Each row is where one point has got to under a steady rotation. How many ticks took it there?
The counts run from 0 to 111.
 -59   69 -171   70    1   24    3 -214 -105   40  -77 -127 -174 -133   52   47  282   22   72   23  -43    7 -126  -44  -10  -44  110  -25   20   95  196  -71 -140  205 -170   42   44   19  211  -58 -122   70  117  -25  134   96  -21   32   41  -14 -193  170  -78  -26   42 -217  125   22   45  134 -125   -5  171  122   49 : 43
 121 -138 -104   -1   49  -34  105  124  -35 -171  -39  -99  106  -15  -84   25 -332  -23  273  -20  127  -26    7  177  115   79  -13   48 -177  193   99    6 -121   28  -86   86  -16   64  244  -53  200 -168  -33   96  -61  118  -84  156  -12 -111  -17   83  -39    7  -85  -45   -8 -199  118   58    6    9 -100  100 -190 : 80
 -25 -201 -152 -306  -14    8  207  152   20  -22  -53  184  -70  -18  -25  161   -4   17 -181 -110  -58   12  188   22  -48   41 -131  115    4  101 -225   56   51  256    8  148 -227  -11 -193    9 -139  130  -75  -98  -56  113   84   74   83   44  -30  -25  -99  -46  -50   37  -14  -89   88  -37  130    4   46  -57   59 : 72
 -66  234   89  238  -12  162  -91   33   21   18  136  -84 -105  155   98    2    0  -97  -48  -17  -23  -36  -64   69  -23   49   66  -38  -19 -182 -144 -297  -25 -227  -23  -37  214   97  -77   32 -103  194  115   74    0  -70 -156  -25  -40  210   82 -140  -14   39    4   96   39   95   89 -215   83  -16   89  -24  -67 : 59
  92  -52 -169  -63   64  134  -28  -27  -75  144  -40 -192 -104   67  166  -31  133  -55    1   59  -52  -40 -137  103    4  175  166  -89 -206   32    6 -176 -243  -30 -167 -264  121  165   12 -241    3    2   90   58 -142 -109  -24   51   13  110  -38   79  -67   -5    4  -95  -26   71   37  -89 -182   45  145  173  -35 : 84
  10  136  273   97  -65   48 -131   44   77   77  139   99 -123  173 -168  -54   44  -25 -198  -20 -177  123 -147   99  137  -97   60   13  101  -29   23  133   18 -183  207 -116  138   40  -71  116   67   42   19  -97   97  -91  101 -139 -228  -38  -12  -55  160  125 -109 -174   86   62 -105   56   75  -18  -75   54   65 : 93
 -48  184  -59   67  -68   83   66   43  -18 -203  128  -94  139  167   60   -2 -110    2   44 -109    6  152  -40  120  -12   40    8   44 -143   77 -113 -259  -51 -143  -88   45   66  127  -80  241   19  286   72   -2  -58   99 -140  110    8  158  -25 -123    1   58   22  181  -67  -17   29 -150    3    2   32 -150   39 : 57
 -50  -50  -18  -66   -6   78  -55   93  -10   18  -37   80  143    4   43    5  -20    5  -82 -118   95   65   92  -23   -9 -219 -147   13   53   70   22  -36  -61  -14  133   86 -120   88 -513  249  -25  165   -2  122  -67  256  -52  -48  -44 -145  -32 -106   37   60  -65   73  162   -8  -82  100   59   87  -32  -45   19 : 97
 178  243   10  308 -103  -56  -59   21  -36   71   35  -48 -207  -20  164  -29  -32    0   51   33  155 -125  -34 -196 -236   76   97  -26  111  -18   38 -187   14   53   -9   16   30   -7  113  -65  -40  -20   66  189   71  136  -79  -17  138   53 -116  145  -71   -8   81  153  182  124   91  -42 -130  -15  128  -16  -92 : 18
-157  -10 -107   27  197   44 -155 -156 -140   19  -79  -94 -113   75  -18   96   66  -95  124   53 -165  -99 -185  199  151  -47  128  181 -114  -39 -169 -127  -32  -41  -37 -204   57   45  -69  -64 -196   45  105 -121   25 -166   63  -66  -44   54   54  192   23   65   15  -96   22  -35   14   80  -39   53  210   83  -19 : 2
 -70  191  -76  153  -78   55  -86  168  -26  -97   82 -115   -8  191  158   65  -16   -3   21  -38  -46   86 -148  129   -3   76   37  -21  -87  -18 -158 -324  -55 -168  -65   40  136  128   19  131   -4  219   20   35  -60   47 -178   56  -56  205   21  -93  -61   29   -8  119  -51   29   52 -222   32   -4  127  -73 -111 : 58
 100   56   23 -149 -162  183   36  121  -75  104   70  106   -9  -74 -138   90 -140  105   69 -200  -54  147  122  124  -13  -52 -110  220   -1  -50 -177  -14  -37  154   44  204 -109   76 -147  128  -19  102 -102  115  -64  253   55  127  -81   34 -107   33  -25   61   16   34   55 -294  120   87   36 -108    4   33    7 : 13
  46  -66   -3  -89  -49  155 -117  126   11   61 -101  103    2   67    9  107    0  -37  -47 -149    1  100   31   44   -8 -202 -126   61  154 -105  -20   46  -32  -22  147   41  -14  127 -416  151   53   28 -130  173  -16  152   68 -105 -146 -139  -17  -79   77   90 -154  -67  137  -59  -46   11   93   93  -58   -6 -102 : 96
  -3  -43  -62 -271   33    4  262   12   93  110   32   36   17   62 -196  -20  -76  -23 -117 -135   -5  -20   45   24 -112 -167  -96  -84  105  -92   81  -66  227  -29   66  -96  -71  104  182  -31  101 -113  152   65  249  -49   34  156   57  -60   -6  -11  213 -204  -35  114 -140   98  -18   18  131  -38   34  191   69 : 48
 -80   41 -149  160   88  -14   47 -208 -118   10   17 -109  -22   -7    9  -55  316   10   58   77   19   57  -38   34   28  -19   64  -73  -96  159   91  -69 -144  198 -187   37  -13  -56    5    0  -61   44  260  -20   49  101  -82  -31  138  -45 -231  122  -35   94  127 -156  202    4  -38  139  -88   22   51   53  139 : 42
  58 -126  -59  -96  -39   14 -135  -59  150  -84  -33   82  -35   -2  118  119   -9 -131   28  -17   69   90  -20 -156 -107   80   51  146   55  -91   24  298   20   49   34  -88  -79  -42 -195 -190   -5   32 -130 -165 -222 -108   89 -186  -68   15   48   14 -159  -61  -98  -67 -249   48  102  -49  -21  140  129 -152   -9 : 29
  13  -32   54 -210   10  127  -91  126   43  194   71 -223 -101   57   25  -16   68  -22  -37   21 -123   28  -33   -4   71  186   80 -236 -135  -33  -61  -37   32  -82   47 -141   11   11   83 -222  152  -77   46  -33 -184 -185  161  -35   -7  259   83   18   21   42  122   23 -157   60  -20  -41  -24   20  -41  -28  -66 : 25
-100  -84 -104   -3   69  -42 -197  -68    4   70  -60 -171 -141   32  105   78  188  -24   73   50  -32   71  -44  -49   91   60   30 -261   48  -77  104  118  100  -30   85  122 -132 -132   55   95  272  -66  -12  -79   27 -104   21  -74  170  120   50   -4   78   36  207  -73   36   80 -104  -10   93  -22 -165 -221   25 : 66
-156  -43 -203 -208  163 -119    9 -130  -38 -110 -179  203   55   54  -20   23    7   22   13   10   13  -89 -145  -39  -36 -219    3  163  -53  -35  101   86  128   30  174  -56  -51  -40 -285  150  -65  -68  -19  -27  134  -93   -6   -3   64 -172  109  123  147 -190  -50   21  -32   18 -115   69  -43   27   66  -59  165 : 5
  45   11  -58   81   62   59   18 -233   26   11  -59  -92 -156 -170  -79   41  151  -36   97  -20 -112  -54 -121  -23 -110  -95  125   44  177   -9  227   63  -18  193 -186    6   21  116  214 -129 -110  -19  112  -15  161  -15  -83   66   21  -37  -97  128 -137  -98  -47 -200   83   89  157  140  -92   50  247   92   46 : 44
-140    2  -14  147  224  126  -84 -256 -149    2   82 -136   52  169  -72   -8   75 -139  153   58  -76   29 -147  183  212  -30  156   60 -171  -42 -121 -140 -112  -86  -58 -147   95  125  -25  -59 -155   88  215 -165   90 -153   12  -34  -61   56   17   65    1   82   -2  -90   49    7  -49  -20    9   73  133   42   75 : 1
  -7  -60  114 -138   97   95  130   94   94  -13   74 -210  201    2 -102  -38 -104   14  151   71  -18  -97   73   29  109   67   -7 -213 -189   75   36   25  120 -147   89   51  -94   70  115  -30  234  -45  146   66   -6 -184   79  198  196   75  149 -126  -46  -72   84  226  -42   24  -48   20   72   38 -150 -109   45 : 23
-164   33 -161   14   12 -187  152   46   73 -315   11  190   98  145  122  111  -26  -44  -53  -36   17  123    2 -109   -3   67   11  161   -2  113   25  145   63   12   38   52  -14 -122 -203   63    0  166  -66 -267 -119  -70  -89  -87  -39  -20   42  -15 -102 -122 -109   -3 -171   25  -34 -123   72   74  -60 -170  134 : 31
 141 -138  -98   -7  134  124  134   68  -32  -35   25 -230   97  175   17   31 -230 -133  244  -44  148   33  -18  204   60   25   -8  -75 -156   87  106  -32  -80   10 -138    7   25  167  212  -91  273 -179   81  101    3   23  -79  135   42  -91   19  -26  -19  -62  -44   47   19  -51   90  -83   32   63  -94  159 -202 : 81
-145  111   62  191 -174  -33  -84   51  -83   -4  -50 -126  -89 -322  -67   28  160   38  125    5  -93 -170  -47  -72    5  -55  -90   12  104    3   23 -169  -92  124  -65  171   81 -146  170   -2 -205  123    8   74  107   72  -59   33    0  109  -14   88 -122   84   67   -9  136  -11  156   68   37   46   96  -19  -34 : 102
  49  -61  -91  -61   80 -112  -56  -57   45  117   30  -76 -193   48   10  -79   61   -5    2  -15 -191  -78   44  -71  -65  219   75    6  -71  241    9  -93   59   -2   86 -206 -181   39   73  -74  -69 -101   64   38    8  -18  317 -114  172   66 -155  109  137   83  223  -27  -91   41 -180  -58 -168   39  133 -154   89 : 109
-107  151  -24  270 -125    8  -84    2  -77   48   25  -93  -14  -50  111 -110  216    5  -72  -88   87   49   63  -80 -127 -123 -125 -187  133  -44   55 -188  -98   78 -132  138   24  -37  -72  104 -136  134  181   74   27  243 -150  -40   83   47  -87 -131  -80   84   92   94  186  147   18 -116   25    7    9  -70   44 : 100
-249  234  -21  -53 -132 -115   43   47   28 -144  108   55    3  156   33   43  117   96  -93   20 -137  160 -269   75  127  -26    4  -59   30 -119  105   40   48 -157  130  -54  126  -90  153   93  217  124  -65 -195   94  -94  -52    9 -156  103   79   73  159 -116  -31 -163 -229   27  -78   62   24  -69 -128   84  114 : 91
  63  -77  168  -89   15   90 -118 -132  108  114   90    6    0  -23   47  -60   87  -84  -58   53 -136   66    3  -66   39  183  129   51 -199   39 -164  167  -35  -21  136 -209  -33  -17 -180 -176  -73  -25   63 -134 -245 -189  198  -90  -37   85   14   87 -104  118   38  -95 -132   62  -92   48  -82  129   75 -150  134 : 27
 178   77  235  107 -178   11  -59 -105   11  258   82   32   24   12   -7 -283 -102   94  -82  -75   35  128   54 -166 -188  -60  -20   67  104  -12  126   66   -5 -110  118 -247   53   40   31    3  -21 -149  -40  112    9   15   33 -178 -153  -53 -141   21  196  108  143  -30 -154   45 -145   -8 -164   -4  -85  -10  -25 : 52
 -43  -85   26 -217  -22   23  107  140   85   43   78 -193   -7   28   18  -43   -8   51   61   87 -157  -79   -6  119  167  230   -2 -172 -266   82   -4  -80   68 -119   72 -108  -93   22  165 -109  200  -18  149   38 -118 -215   79  156  147  222   92   61    9  -24  144   46 -129  -17  -65   62    3   44 -117  -13   40 : 24
 235 -152   45  -38   19   28  -71 -168   91   73 -124   41 -125  -68  -73 -149  -82    7   33  -50  -34  -33   60 -210 -290   69   47   95   86  150  233  103  -23  -23   27  -77  -50   95   43  -50 -122 -163  -67  -28  -82 -107  129 -155   93   14  -34 -109  -45  -47   89  -61 -160  143  -76 -134 -170   54   92 -195   52 : 111
 -37  112  -51  -82  -41  -97  130 -185  -92   94   -5  123  -51   -4  -72 -129  212  117 -205  -50  -25  113 -126  -51  -59 -118  -26 -181  104    3  214   92  -11  -50   97   53   -9  -64   26  264   57  -94   14 -106  239  -52  -75  -68  -10    5  -19 -153  179  -71  114  -61   37   94 -240  -26   31 -118 -149  -45  193 : 8
 -22   54  155   53  -65   33 -160  109  -46   35   27  147  -59   28 -150   48   -6   55 -136   -2 -184   44 -135  146  183  -65   40  124   92   38  -57   69  -39 -135  222  -77   32   91 -208  165   11   71  -97    1   12    8  187  -90 -244  -51  -54  -23  154  192 -155 -148  114 -121  -39  117   10   63  -30   61   67 : 94
 -85   -4   32  -29  115   60 -246  -10   19    3 -132  -27   63  -52   39   46  -65 -101  191  122  153 -196   36  -87    0 -158   68  -35   42 -277   20   57   99  -76  216   -9 -102  -81 -231   -8   17  -74  -19  108   86 -184  -62  -84  128  -94  264   33  -16  -79   53  181   81   11    0   22  169   71  -59  -56  -72 : 63
  49  273  -80  221  -86  -67  -17  131  -60  -52   47    8 -176   21  175   90  -18   68  -11   -8  165  -76   20  -85 -165  106   26  -20  -29   60  -84 -270  -17   85  -35    9  -54 -100   22   19  -38   51   41   91   38  234  -12   -2  115  100 -209  188    5   -3  126  178  122   -9   58  -59 -185  -43  176   62  -48 : 17
 143 -101 -112   14  189  123  165  -35   -7   31  108 -176  178  219   45  -50 -121  -72  143  -20   56   92   27  176  108   77   54 -105 -191  157   -7 -100 -142  -37 -124 -116   32  161  117  -62  144  -68  291  128  -14    9  -71  170   76  -23  -34  -12    8  -35  -46   96   87    7  -61 -118  -38   85  -50  151   -5 : 82
  74  100   17  204 -118 -224  205   91 -119    3   83  175 -125  -51   93 -163   65   47 -119   22  126  -70  164  -87  -47  194  -72   48   13  113  -69  -83  -82  198  -39   24    2 -302  251 -191 -154  -34  -89  -92   50   97   73  -96  -31   15 -153  111   63   39   85  -23   22  -48   75 -139  -32  -91  -63  149  -69 : 76
  54   12   39   25  -82  -17  -14  148   55 -189 -163 -118  -59 -193  -37  -16 -223   57  199   39   23 -305  -18  -33  -96   89   62   16  -59   69  134  -37   69  -78   71   57   41   14  279  -78  101  -78  -29  209  -51 -126  -41  194  131  108  172   61 -211 -148   -6  156   49  -52  143   62  -73   60    2  -91 -108 : 21
  23  129   65  -46 -224   59  -41  -54 -142  173  -39  105 -248 -149 -196 -154  109  160 -104 -117 -235  117 -137   31   60   -8  -38  -68  221  -41   86   24  -20   36   66  188  101  -80  189  206  -44   -3 -150  -81  109   24    2   10 -128  129  -61 -102   94   87   85 -149   11  -97  -21   49  -15 -169 -135   78   39 : 10
-113 -146 -253  -80   85   11  -43 -112 -178  121  -28 -145  107   40  164   81  143  -99  141   11  243   63   56   42    6 -154  -73 -222   -4  -43   67  -19 -159  209 -131  125 -107  -53 -116  -10  180  -41   82   73  -24  206  -70  -51   29 -162  -50   93   18   73   99 -115  123  -80  -10   30   78   59 -121  149  -87 : 40
 114  -37  -52  -54   35  196  -32 -120   43  154   -7 -103  -56   82   86 -146   99  -79  -60  132   56 -100  -85  -64 -106   30  170  -24 -104  -47   16  -67 -158  -28 -106 -247  198  119  -46 -245 -103  -52  159   83  -84 -205 -119    4  -29   23  113   42 -129   -6  -13  -69  -47  139    1  -39 -163  110  171  147   21 : 85
 -39   32  -59  160    4 -144  115   98   35 -171   48  168  -91  275  101   79  122  -68 -175  -34   48  150  -81  -29   40  100  -52 -148  196   19    8   54   21  -20   12   99  146 -113   96   65  -22   79  -49 -231   47  -49  -98 -132  -88   38  106 -208   42  -27 -133  -58  -21  173   18 -264  142   32 -124   13  -61 : 33
